data =
[[-5.36  2.70  1.79  1.44  0.84 -0.84  2.44 -0.56 -0.15 -1.95  3.47 -2.32
   0.19 -3.07  1.88]
 [ 1.35 -3.54 -1.36 -1.83  1.95  0.27 -1.93  3.73 -1.40  4.96 -0.28  1.22
   1.42  0.54  0.48]
 [-2.76 -2.01 -0.24 -1.02  3.03 -0.29 -0.27  4.04 -1.86  4.40  2.41 -0.43
   1.91 -1.92  2.16]
 [ 3.74 -2.14 -1.43 -1.60  0.23  1.33 -1.24  1.79 -0.83  2.92 -2.89  1.74
   0.57  1.20 -0.92]
 [ 2.29  2.29  0.37  1.11 -2.95  0.29  0.52 -4.07  1.83 -4.54 -2.15  0.23
  -1.87  1.59 -1.94]
 [-5.23  2.89  1.86  1.70  0.39 -1.06  2.35 -1.25  0.20 -2.70  3.49 -2.32
  -0.11 -2.67  1.65]
 [-0.63  3.34  1.21  1.70 -2.18 -0.16  1.74 -3.83  1.46 -4.90 -0.20 -0.95
  -1.53 -0.16 -0.79]
 [-2.06  3.65  1.59  2.08 -1.91 -0.69  1.92 -3.85  1.55 -5.24  1.01 -1.48
  -1.50 -0.61 -0.25]]
Rows and columns are counted from 0.
(0, 0) => -5.36
(0, 7) => -0.56
(5, 14) => 1.65
(6, 2) => 1.21
(4, 7) => -4.07
(0, 2) => 1.79
(0, 14) => 1.88
(7, 14) => -0.25
(1, 12) => 1.42
(4, 3) => 1.11
(6, 6) => 1.74
(2, 14) => 2.16
(7, 4) => -1.91
(2, 6) => -0.27
(2, 12) => 1.91
(4, 1) => 2.29
(4, 12) => -1.87
(1, 1) => -3.54
(5, 11) => -2.32
(0, 1) => 2.70
(1, 14) => 0.48
(7, 6) => 1.92
(3, 6) => -1.24
(7, 3) => 2.08
(5, 7) => -1.25
(7, 7) => -3.85
(3, 8) => -0.83
(7, 0) => -2.06
(3, 10) => -2.89
(1, 3) => -1.83
(2, 0) => -2.76
(6, 11) => -0.95
(4, 14) => -1.94
(6, 7) => -3.83
(0, 5) => -0.84
(0, 3) => 1.44

grid =
-232.29	-40.46	-116.44	-198.04	10.09	-89.22	30.50	29.62	236.09	-25.49	166.68	177.83	-43.62	-3.12
128.50	100.31	58.96	76.36	69.70	73.51	9.56	-1.81	-43.64	77.23	-122.68	-78.49	69.64	125.54
208.92	205.89	1.40	159.28	19.24	165.11	172.07	0.45	-28.65	-42.12	-178.48	-149.94	118.09	182.26
69.59	-168.35	-14.70	-39.60	125.42	69.98	19.94	58.04	-149.91	29.24	-8.57	14.49	152.20	-239.50
Indices start at 0.
(0, 0) -> -232.29
(1, 5) -> 73.51
(1, 11) -> -78.49
(1, 2) -> 58.96
(2, 9) -> -42.12
(3, 3) -> -39.60
(1, 12) -> 69.64
(3, 5) -> 69.98
(2, 4) -> 19.24
(1, 0) -> 128.50
(2, 6) -> 172.07
(3, 12) -> 152.20
(2, 1) -> 205.89
(3, 4) -> 125.42
(3, 11) -> 14.49
(1, 10) -> -122.68
(3, 13) -> -239.50
(3, 0) -> 69.59
(3, 8) -> -149.91
(2, 12) -> 118.09
(3, 9) -> 29.24
(2, 7) -> 0.45
(0, 12) -> -43.62
(2, 2) -> 1.40
(0, 3) -> -198.04
(2, 3) -> 159.28
(3, 10) -> -8.57
(1, 6) -> 9.56

W = array([ 890, -717,  873,   90])
W[0] -> 890
W[-2] -> 873

M =
[[ 2.98 -1.54 -2.95  1.65  2.86 -1.77 -2.76  1.95  2.64 -2.06 -2.63]
 [-4.87 -0.94  4.16  4.15 -0.90 -4.85 -2.89  2.59  4.91  1.26 -3.97]
 [ 2.45  0.72 -2.86  0.92  2.33 -2.24 -1.14  2.80 -0.60 -2.54  2.04]
 [ 2.38  4.21 -3.91 -2.83  4.90  1.13 -5.22  0.81  4.95 -2.61 -4.09]
 [ 1.94 -1.89 -3.89 -2.27  1.46  3.89  2.54 -1.19 -3.80 -2.87  0.72]]
M[0,0]	2.98
M[3,7]	0.81
M[4]	[1.94, -1.89, -3.89, -2.27, 1.46, 3.89, 2.54, -1.19, -3.80, -2.87, 0.72]
M[3,6]	-5.22
M[2,1]	0.72
M[4,9]	-2.87
M[0,8]	2.64
M[1,5]	-4.85
M[1]	[-4.87, -0.94, 4.16, 4.15, -0.90, -4.85, -2.89, 2.59, 4.91, 1.26, -3.97]
M[3]	[2.38, 4.21, -3.91, -2.83, 4.90, 1.13, -5.22, 0.81, 4.95, -2.61, -4.09]
M[:, 8]	[2.64, 4.91, -0.60, 4.95, -3.80]
M[4,5]	3.89
M[3,10]	-4.09
M[3,3]	-2.83
M[2,8]	-0.60
M[1,10]	-3.97
M[4,7]	-1.19
M[2,4]	2.33
M[0]	[2.98, -1.54, -2.95, 1.65, 2.86, -1.77, -2.76, 1.95, 2.64, -2.06, -2.63]
M[:, 6]	[-2.76, -2.89, -1.14, -5.22, 2.54]
M[1,3]	4.15
M[:, 9]	[-2.06, 1.26, -2.54, -2.61, -2.87]
M[1,1]	-0.94
M[4,6]	2.54
M[0,7]	1.95
M[3,1]	4.21
M[4,2]	-3.89
M[3,8]	4.95
M[4,0]	1.94
M[1,0]	-4.87
M[3,9]	-2.61
